X: 4 groups of rows, each row roughly a mix of its group's hidden directions:
X (132 x 10):
[[  6 -25 -31   5  12  28  -9 -11  33   2]
 [-11  -2 -23  11 -32  26 -21 -31  -7  -5]
 [ 12  27 -10  -6 -23  30   5   5 -34 -15]
 [ 38  -1  -2  24  12 -10 -10  -2  38  11]
 [ -3 -12 -28  10 -21  10 -30 -36  -5  -9]
 [-12  -2 -21  22 -17 -11 -17 -34   6  30]
 [-54   6   8 -22   3  15   6   6  -5  -7]
 [-40  27   0  25 -13  11 -20  -7  -5 -14]
 [  9  -8  33 -15  23 -18  11  24  19  22]
 [ 27  -9 -26  -3 -12   4  20  42  -8  -4]
 [ 25  -9  19 -14  -2  25   9   2  -6  43]
 [ 31  19  -2  30 -23  23  21  -5  12   2]
 [ 38   7  12  -6 -28  20   2 -23 -17  16]
 [  4 -16  -1 -21   9   2  40  16 -33 -14]
 [-12 -32  22 -17 -19   1 -24 -26 -13  12]
 [-10  19   3  27  -1  -7 -40  -7 -31   1]
 [ 24  -4   7   5 -13  36  -1 -19  -8  36]
 [  7   1  -2  17  12 -27  47   5  20  -5]
 [ -2  -4 -14 -23  -7  35 -42  -9   4  -1]
 [ 15 -17   0 -38  33  -1  23   5  17  -1]
 [  0  42 -32  -5 -18 -13 -21  -5  -4   8]
 [  6  -2  25  20   3 -38  31  17   4  11]
 [-18  -2 -18 -22   7  37 -29 -17  13   1]
 [-41   8   5   0 -11  21  29  10   2  24]
 [-22 -10  -6  -3  36 -18   1  19  22 -28]
 [ -5 -13 -21 -18   3  33 -37  -6  18   4]
 [ 20   7 -32   7 -13 -14  14  39 -12 -10]
 [-26  23  24   1  -8 -27  12  12 -31  -6]
 [ -7 -27   3  18  14 -20  -2   4 -20  42]
 [ -7  13 -26  -8 -28  17  17 -13  33 -18]
 [-14  12  11   2  14 -40  32  23   9  -5]
 [-24   0 -10   1 -19 -39 -25   1  -3 -26]
 [ -3   0  -5  24 -30   1 -39  -7 -23 -15]
 [ -4   0 -23   7 -27  26 -20 -21 -18 -27]
 [-24  30  -3  19 -10  18 -18  -6 -13 -33]
 [  7 -29  -9   7  -3  22 -19   0  42  15]
 [ 12  38 -10  22 -16  36   3   5  -2 -11]
 [-30  -5 -31   2 -22   3 -23  -8 -12 -28]
 [ -6   5 -11   9  38   3  18  -1  25 -34]
 [-15  19  25   5 -25 -31 -10  13  -9 -26]
 [  6  12 -27 -32  -2  32 -13 -27  -1  -4]
 [-22 -26   7 -29  21 -23  -3   7  10  27]
 [  9 -11  11 -25  37 -22  15  22  14 -15]
 [ 24 -31 -13 -13  -4   9  27  27 -20   0]
 [  5 -41  16  -6  16   8   2 -34  -2  19]
 [ -3  12  13  23  38 -20  12  19  19 -18]
 [-15   5  12   4  11  24  -8 -11  51   5]
 [-26 -22   0  23  24 -21   7   4 -15  31]
 [ -2  -9 -21 -14   0 -26  18   1 -46  -8]
 [-15  20  11  -7   8 -13   1  -5 -53  -2]
 [ -8   3  21  24   7 -37  32  16 -10   0]
 [ 16  34  -7  23  18 -25  25  10   3 -14]
 [-16  24   3  29   1 -19   0  30   6 -30]
 [-19   2   6 -12 -11  23 -39 -26   8  19]
 [  6  -6  -2  14   7 -45  23  30  -6   3]
 [ 18   8  -6   9 -21  25  33   0 -29 -20]
 [  4  -8 -32   3 -18  32 -15 -28 -18 -10]
 [-25  13 -12   6  12 -12   8  15   6 -48]
 [ -1  -7   6   7  -1 -30 -32 -10  26  33]
 [ 22  10   4  -3   2  31  34   4  27 -20]
 [  7  -8  21  16  -2 -36  21  28  22  10]
 [-19  18  30 -15  -4 -23  -2   4 -32  22]
 [ 14 -16   2  -6  21   2   7  13 -11  51]
 [  1 -31   4  10 -17 -19  24 -14 -36  -7]
 [-15  28 -17  12   2 -18   1  23 -33 -23]
 [ 42  14 -14  14  -1  -2 -28  -4 -12 -23]
 [-30  32   2  22 -10  15 -24  -8   8 -21]
 [-10  -3  37  11  -6 -37  -5 -15 -19 -16]
 [  7  -5  24  -8  34 -26  15  17  26  11]
 [ 11 -33 -24  11  -1 -17 -11  -6 -37  14]
 [ 12  39  31  11  -4 -13  -6  -3 -28 -10]
 [ -8 -56  21  -5  -9  -6  -2  -5  -9   0]
 [-14   7 -18  15  -8  -3 -35 -14  37  14]
 [  3 -21  -7   2 -13  22 -20   5  48   5]
 [-17 -11   8  15  13 -32   3  14 -34  24]
 [  0  13  -4 -19 -27  35 -15 -14  26 -17]
 [ 32 -33  -1 -24   8 -22  14   3 -10  18]
 [ -9 -20 -39   4   0  28  -8 -13  29   1]
 [-15 -11  -4  -1  44   8  12  10  32 -16]
 [ 40   3  -6  20 -25 -16 -22 -15 -12  10]
 [ 28   5  24   7 -15  17   1  -1 -15  42]
 [  6  -3   6  39 -26   4  25 -20  -8 -21]
 [-19   9  -6   9  30 -28  12  22  11 -29]
 [-28   7  -8   2  24 -26  32   1   0 -26]
 [-26  -1 -16   1 -42  10 -20 -26   2   2]
 [  9 -40 -11  -4  13  24  -9 -21  -5  28]
 [  3 -47 -28 -13   0   7  -1 -12   2  23]
 [-12 -32   0 -17  14 -37 -16  -2 -23   7]
 [ -7  -8 -28 -13  -2  39 -28 -20   9  -1]
 [  2  -1  20 -30  20 -25  20  31   8 -12]
 [  4  16  18 -21  13 -38  19  25  15   4]
 [  0  22  -7 -24 -33  24   0 -15  26 -16]
 [ -2  16 -17  35  -2 -28 -14 -14  -8 -29]
 [ 20   3 -15  11 -31   9  23  -5  33 -22]
 [ 57  11 -12   0   5  12   2  10  10   2]
 [ 26  18 -10  10  -3   3 -30  -8 -16 -38]
 [-25  21 -12  32  23 -25  14  15   4  -8]
 [ -2  17  35  -8  15 -25   0  10 -37   5]
 [ -1  12 -16   3  -8  19 -43 -11 -26  21]
 [ 29   8   0  18  19  11 -10 -29  20  29]
 [  3  -5 -21   7 -25  30 -12 -38  -4  16]
 [-28 -12 -12  -5  36 -25   4  18  21  -8]
 [  9 -10  -5  45 -14 -19  -4 -16 -26 -10]
 [-22  10   3 -10 -36   7   3  -2 -23  36]
 [ -6 -37 -14  30  -7   5 -17  18  25   8]
 [-16  -8  22 -41 -29  -3   3 -21   7   3]
 [ 13  31  -9  25   0  27  -5   2   3 -36]
 [ -8 -33   1  -6  29  34  18  -4  16   7]
 [ 21  -7  -5  -1  -9  17 -30 -27  12  36]
 [ 19  29  34  11  -4 -28   9  -4 -17 -14]
 [  6 -39 -32 -17   5  -1  14 -14  13  20]
 [-30  29   1  14   7  14 -26  -2  17 -27]
 [ 13 -21 -21  27 -10  30   3 -15  26 -13]
 [ 13   6  34  -8   5   8  23   8  18  38]
 [  6  36   3  13 -18  -6 -30  -8  31   8]
 [-11  11  28 -14   9 -21  20  41   5  -3]
 [ 14   7  21 -18  28 -16  26  24  10 -22]
 [  0   9  -6 -34 -22   3 -13   5 -39  21]
 [  3  22  -5 -28 -22  27  -2 -16  29 -18]
 [  5  12   6 -23 -19  19  -4  -2  48 -11]
 [ -6  17   5  18 -23  32  31  -7  -2 -25]
 [  8  33  -9  19 -10  38  12   6  -6 -23]
 [-16  16  -2 -23 -26  30 -31 -10  -6 -12]
 [ -5  18   6  -7  21 -24  17  -4 -46   3]
 [-23  13   5  10  29  -8  19  27  19 -27]
 [ -6  43  14 -11 -25 -19  -7   5 -18 -17]
 [-57 -13  13   0  -1 -11   4  -8  -5  -3]
 [  7  -4 -19  23 -18  27 -27 -28 -14 -13]
 [-21  -6   0  -9  25   0  13 -35  36   6]
 [ 24  21   5 -14  -6  17  18 -13  33 -27]
 [ -9 -31  -1 -27  -2  34 -13 -17  -6  21]
 [  2   5  31   5   5  24 -31 -30  -1  19]]
the three rows of each list that fit no group, in list order (the others fit one group, some only roughly):
- Z456: [ -2 -37 -17 -18 -19  -8   8  19 -33  -3]
- Z787: [  6 -18  19  -6  44   2   8  22  25   4]
- Z777: [ -7  13 -22  30  -1   8 -19  10 -30 -29]
- Z259: [-12   7  10  27  -6  13  20 -16  14 -43]
- Z274: [-32  33  28   0  -3   6 -15  -7  21 -15]
- Z445: [  4  44  15 -16  19 -27 -10  12  -3 -11]
- Z503: [  3 -14  -6 -20 -28  27   3 -16  35 -17]
- Z430: [ 5 16 12 11 30 -3 40 20 15 15]
- Z163: [ 13   6  37  28   9 -28  16   1   9 -17]
- Z77: [  4  11  11 -22 -13  30 -16   7   0  42]
- Z28: [-30  27  12   6 -18  -1 -36 -17  13  -3]
 -> Z445 Z503 Z77
- Z518: [-26 -20  -1 -25  20 -21 -19  10  -9  28]
- Z679: [ 10  50  25   8 -10   2  -9  13   8 -12]
- Z809: [-15 -10  17 -11  10 -30   4  16  28  33]
- Z905: [ -5 -23 -24   8 -18  14   2  -4 -45  -9]
- Z995: [ -2 -33 -18  -1  19  -1  30  30  -9 -14]
- Z965: [-34 -22  -2   5  10 -30 -11   5 -18  28]
- Z622: [-20  22  -5  -8 -16 -26  20  25  -3 -30]
- Z845: [ -6 -12 -24 -23   8  20 -34 -30  -6  -4]
- Z911: [-24  28   8 -21 -27 -17 -19 -18  18  -4]
- Z860: [ 12 -36   5  -4  -1 -19  37  -1 -22  14]
- Z213: [ 14  12  -8  42   7   7  -7  -5  -4 -39]
- Z935: [  6 -26  19 -24  23 -35   3  -4 -16  13]
- Z803: [ -9  30 -14   7 -28 -18 -37   2  13   3]
- Z538: [ 19  22   1  -2 -27  35  22  -4   2 -26]
 -> Z905 Z845 Z935
- Z943: [-26  27  -8 -40 -18  16   2   0 -13  -5]
- Z591: [ 18 -38 -26   5  12  15  17  22 -18   0]
- Z222: [ 16  18  10  -5 -39  25   1 -14  18 -22]
- Z75: [-10   3 -22   1   8 -29   1   1  37 -32]
- Z848: [  5  15  25 -20  30  -8   2  17  21  30]
- Z457: [ 12  21  12 -10  -7  23 -30 -25 -12  29]
- Z150: [-18  -3  22 -19  18 -17  12  19  37 -15]
- Z955: [-19 -22 -23 -16  20  28  -7 -16  13  25]
- Z33: [ 10 -21  14  22  17  -4 -20 -33 -13  26]
- Z238: [  5  -6 -10  14   5  46  35  -9   3 -10]
- Z410: [-14   1 -25 -10  18  40 -21  -9   0  21]
- Z580: [  0 -52  -4   7   4  19 -12  -1  18  17]
 -> Z75 Z848 Z238
- Z718: [-18   4  13 -41 -29   8   7  -3  -7  25]
- Z979: [-27 -11  11   3   6  26 -38 -24   2  14]
- Z444: [-11 -41  14   2   8 -34 -11   6 -22  10]
- Z109: [  6 -30  24  11   1 -28  35  12   0  10]
- Z66: [  9  30  17  22  18 -25  11  12 -23 -19]
- Z601: [-20  18   5 -14   7 -35  16   5 -34  16]
- Z114: [  2   8  12 -13  12 -23  48   2  -3 -22]
- Z930: [  3  -2 -25 -16  -5  14  -3  -5  52  -3]
- Z827: [ 24 -21  11 -17  -8  36  -9 -14  -3  29]
- Z331: [ -7 -30 -17 -26   4  39   6  -8   4  18]
- Z108: [ 35  17 -13 -24   9  28  14  23  -5   4]
- Z668: [ 12 -24   7   8   4 -16  41  32  -6   6]
- Z992: [-18  20   2  15  34 -14  25  31   0  -6]
- Z437: [ 33 -10 -15 -27  12  -4   6  22 -27  20]
- Z517: [ 21   5 -23  31   2 -35   7  21   7 -13]
 -> Z444 Z109 Z668
- Z749: [-14  11  21  -8  11 -16  24  36  -2  28]
- Z22: [-14  17 -11   1  -3   9 -27  -4 -34 -36]
- Z776: [-27 -50 -11   9  15   2   0 -12  -4   0]
- Z256: [  2 -17 -20   5  45 -23  -3   2  20 -16]
- Z345: [  9  18 -12 -15  18 -20  48   3  -8  -5]
- Z543: [-33  26  -7  24  -1  20 -19 -23  11  -8]
- Z588: [-27 -18 -11  23 -24   4 -15 -29 -17  17]
- Z884: [ -6  50  10  13 -11 -19 -23   3  -8  -5]
- Z195: [ -4  -4  24   7  19  -9   7  26 -41  18]
- Z853: [  1   3 -14  19  16   9 -15 -15  16 -48]
- Z3: [-13  27  24 -18 -14  -5  -5  -7 -42   0]
- Z465: [ 17 -52   1 -10  -1  -1  12 -12  12  18]
- Z260: [ 29   2 -12  36   1  17 -16 -27 -15   7]
 -> Z543 Z588 Z195
- Z170: [ 20 -13  27   4   8 -12  38  19 -11 -20]
- Z821: [-13 -16  -5 -29   2  14  -1 -31  27  27]
- Z974: [-16  17 -11  20 -39 -16 -21   2 -19 -14]
- Z923: [  6   2  19   5  32  -9  25   9 -37  16]
- Z177: [ 12   0  18  -3  -8  44 -24 -15   7  24]
- Z264: [ 29   2  35  -6  28 -18  18  14  12   6]
- Z530: [-16  -6 -30 -12  -3  34 -27 -21   2  15]
- Z432: [ 23 -12 -14  31   1  17 -16  -8  38  -2]
- Z297: [-33   7   8   9 -21 -24  -6  36 -17  -1]
- Z600: [-19  23  31 -11 -31  -7  -7  19 -19 -10]
- Z873: [ 10  -3 -15  31  11 -21 -24  -1 -32 -21]
- Z638: [  2  33  17  13 -30 -21 -19  19  -3 -14]
- Z119: [  5  -8  24   6  -9 -30  41  19 -12   1]
- Z460: [  8  35  24  -4   5 -21  36   4   5 -16]
 -> Z923 Z432 Z119
- Z752: [ -8 -15   6  25 -10  14 -10 -50  -9   1]
- Z691: [-22   0   6 -13 -11 -10 -27 -26  39  10]
- Z489: [  3 -11  26  -9  -5  28 -26 -22 -28  15]
- Z501: [ 12  -7 -14  -7  45  -2 -15  20  18 -23]
- Z692: [  2 -39 -25  -9  -3  14  26  -6   2  27]
- Z655: [ 19 -21  -2 -31  25  -1  27  22  -5  15]
- Z61: [ 39 -22   6  -6 -11  -4  31  -6  14  22]
- Z984: [  7  20   2  -4   9 -29  48   3   5 -14]
- Z128: [-24   0 -10  26 -16   3 -15 -45  -8  -3]
- Z269: [  9  -4  17  27  24 -28  31   9  -1 -18]
- Z295: [-22 -10  32  14   8   4 -24 -18  33  -1]
 -> Z752 Z692 Z128
- Z633: [ 20  -4  14  -4  32 -19  22  -5  18  33]
- Z941: [-20 -26  18 -19  12  -4   1 -24   2  37]
- Z351: [-12  37  22 -24  -5  -9   2  -2 -32 -14]
- Z153: [-22   6  15  -1 -13  -2 -31 -26  35  11]
- Z579: [ -6  16  37  33   4 -18   1  -1  17 -22]
- Z932: [-12  31  20 -22  -3 -25   9   1 -34  -2]
- Z344: [ 11  35  30  14  -7 -16  11  18  18 -19]
- Z239: [-52  -7  16 -19   0 -10 -12 -10   5 -12]
- Z533: [ 28  14  -8   6 -25 -14 -31 -13 -29  -7]
- Z388: [ -2  11 -16   5 -25  31 -41  -1   4 -14]
- Z231: [ 24  29 -27  -2  13  14  15  -6  14 -30]
- Z913: [ -5   9  12  15  -6 -50  19   6  -2 -22]
- Z952: [  4 -33  -3 -29  16  17  18 -20 -21  15]
 -> Z941 Z388 Z231
- Z242: [-19  14 -15   4 -29  35  -5   8 -22 -20]
- Z929: [ -2  33  -6 -13  -6  45   8   8  11 -15]
- Z5: [-23 -26  10 -20  -7  -1  36   0 -21  19]
- Z519: [  6 -26 -36  27  -1  14  10 -10  27   5]
- Z583: [  5  -3  13  29 -25 -33  28  15  -2  11]
- Z141: [-10 -13  -8  -3  24 -31 -13  24 -29  21]
- Z571: [-43 -13  15   1  10 -16  -4  -6  31  16]
- Z420: [ 13  10 -21  21 -34  -6 -18 -21 -28   4]
- Z531: [  9  13   1 -17 -33  40  10   1  19 -13]
- Z52: [-48  -1 -10 -12 -10 -24   0   0  16 -21]
- Z713: [-28  16 -30  26 -20   5 -12  -6 -21 -16]
- Z796: [ 41 -17   1   6  -4  14 -22 -28  -9  18]
- Z186: [-10  43  16   1  12 -11  10   2 -36   5]
- Z190: [-29  -7  31 -24  14 -14  16  23  11 -12]
 -> Z531 Z186 Z190
